Each named move below is a turn or a mirror, shown by a few rows before and after it. Which moves, in which order, take the first row of each later pair to the second? The first pair is answered.
sebo (before -> after):
[ -6  20  23   6 -30 -15  -2  -7   1  -1]  ->  [  9  11  21 -13 -23 -22   2 -21  11  -6]
[  1  -3   5 -18   3   3   5   3 -13   1]  ->  [-19  -6   6 -12  -5  -2   0   5 -18  -3]
[  6  -3  18  63 -33  21 -18  18  41   2]  ->  [ 63 -15  22   3 -10  25  -4 -27  44   0]
[ 10 -24   1  57  13   3 -28  14  12  -1]  ->  [ 45 -24   5  27  28   5 -21  -3  26   9]
zep (before -> after):
[-6 -8  9 -7  0  1 -2  2  9  1]  ->  [-1 -7  7 -4  0  1 -2 -1  1 -1]
[-50  35   6  33 -32   6 -20  22   4   3]  ->  [-19  14  13 -64  -6   6   9 -19 -26  -3]
[ 60 -41  -7 -29  20   6 -12 -27  31   4]  ->  [  1 -26  -8  65  -8  21 -23  41  26   1]
Nanok (before -> after):
[ 14  31  20  54 -39 -77 -26   7  58 -16]  ->  [ 74 -19  17  56 -15 -37 -16  -9  75  -6]
[-10   5  -9 -11  18  32   1  18 -18 -49]  ->  [-22  21  -8 -10   4   8  -5   6 -12 -46]
[ 38  -5  21 -81  27 -11 -10 -53  39   0]  ->  [ 35 -39  12 -79  49  16   1 -42  16   3]
[ -6 -38   4 -21 -18  39  19  26 -17   2]  ->  [-34  -1   7 -24 -36  18  15  28 -25 -12]
Then:
(2 to 3 moves a pair)
[ 41  -5  -2 -54   3  10   3 -40  12 -23]  ->  [-22  35  -7  41 -28 -18 -17   8  30 -41]	sebo Nanok
[-32  50  -8 -60 -16   3  -8 -22 -57 -37]  ->  [ 75 -22 -11   3  31  50  -4 -40  -4  -6]	zep Nanok Nanok
[ 35 -62  -7  -3  33  55   7  -3  11  35]  ->  [-52  23 -13  54 -33 -19 -21  43   6  -4]	sebo Nanok Nanok
[-48   7  -2  22 -42  -4  10  47 -45 -11]  ->  [ 65 -24  12 -45   6 -11  23 -34   2   2]	Nanok sebo Nanok
[ -9  23   0 -80  -1 -33  42 -23   5 -20]  ->  [ 50 -42  -3  27  15  33  33   6  52   8]	zep Nanok Nanok
[-24  -5  -9  66 -28  10  -8  73 -17  -2]  ->  [ 35 -61  -3 -42  32  46  22  18 -43  12]	sebo Nanok
